In the rows, zero is written as 128.
Rotation paths and how fast each direction turns (degrees each step)
Each turn is a multiple of 5 degrees from 10 to 175, or 0.
Each row of a path follows its step; steps can be skipped.
path 1
step 0: [138 123 125 123 125 129 122 131 124 122 125 131 131 134 124 131 143 111
 131 124 128 131 134 130 130 131 126 130 137 121 126 119 133 122]
step 1: [125 133 123 129 119 126 125 128 125 130 122 132 126 133 114 122 124 116
 133 130 118 130 129 135 128 130 134 124 128 134 124 115 129 142]
step 2: [128 130 120 141 131 136 119 133 131 127 130 124 130 136 132 117 134 116
 132 129 133 136 124 131 135 133 131 120 123 138 135 125 126 127]
step 3: [119 134 144 126 129 133 117 124 127 136 129 133 126 132 126 120 125 123
 125 128 142 129 123 128 137 134 133 133 128 130 126 120 125 127]
step 4: [128 123 134 137 125 125 123 125 115 125 123 130 138 141 128 123 134 135
 132 122 136 121 128 131 132 126 130 132 133 133 130 130 114 129]
step 5: [122 122 131 133 125 139 121 124 118 130 131 132 126 135 126 136 143 128
 122 130 121 132 130 130 132 129 135 129 137 118 117 129 127 126]
step 6: [119 124 118 132 129 130 136 130 114 118 134 132 125 135 119 123 128 122
 126 129 125 122 129 129 131 125 122 128 132 129 122 112 128 126]
step 7: [134 118 123 132 128 128 124 137 123 136 129 124 123 136 121 128 134 121
 128 130 131 128 131 138 137 137 126 128 127 134 131 124 143 129]
step 8: [120 130 135 128 126 125 119 133 130 123 131 125 124 125 123 125 123 117
 136 130 130 125 125 145 141 130 131 126 132 123 134 120 123 135]
step 9: [128 130 126 128 119 123 115 129 124 131 124 129 129 140 139 128 123 130
 133 125 136 137 131 136 135 126 132 119 128 134 127 120 121 119]
Speeds:
[124 129 128 125 129 126 125 126 127 131 131 133 128 124 127 126 127 127
 126 126 125 127 128 131 128 128 131 130 128 130 125 131 131 130] => 160
path 2
step 0: [108 123 130 125 128 125 137 132 135 135 129 136 122 136 117 126 136 132
 134 140 129 128 127 123 143 119 133 127 124 131 135 126 132 129]
step 1: [127 121 130 136 118 137 134 124 127 125 134 143 117 141 128 126 133 123
 125 142 123 138 127 130 138 127 128 136 122 134 127 124 121 126]
step 2: [127 114 133 136 124 126 139 131 129 130 125 129 119 136 130 133 137 125
 132 130 121 133 138 124 127 117 132 128 123 131 119 109 134 134]
step 3: [120 132 126 131 124 137 129 133 126 121 130 135 104 124 128 129 143 127
 138 129 122 126 137 127 125 122 140 134 129 129 126 126 128 122]
step 4: [124 123 127 138 137 124 131 134 138 141 120 130 111 132 132 128 143 125
 128 136 124 136 130 128 120 125 128 132 121 128 134 136 127 124]
step 5: [120 126 130 135 138 128 138 130 123 134 121 142 114 139 137 116 126 125
 131 134 126 119 136 130 129 129 136 121 125 131 130 126 122 123]
step 6: [126 115 131 130 129 121 128 130 127 142 138 135 116 135 127 135 124 113
 139 136 129 127 135 128 131 121 132 131 134 126 131 124 119 120]
step 7: [123 112 127 135 128 125 132 128 123 121 131 124 119 133 135 131 138 126
 140 137 137 128 131 126 137 126 139 121 118 124 122 133 121 124]
step 8: [125 122 137 131 126 128 143 124 127 137 128 127 121 134 122 129 145 134
 137 130 127 120 132 119 140 128 132 141 124 129 133 128 123 121]
step 9: [122 122 125 141 134 134 135 137 135 124 137 128 117 142 122 119 139 123
 124 137 129 126 130 128 140 126 130 138 130 124 129 125 123 136]
Speeds:
[130 125 132 130 126 129 130 124 125 126 128 126 124 129 127 132 129 129
 128 123 130 128 124 127 129 126 128 130 129 128 124 129 130 129] => 65
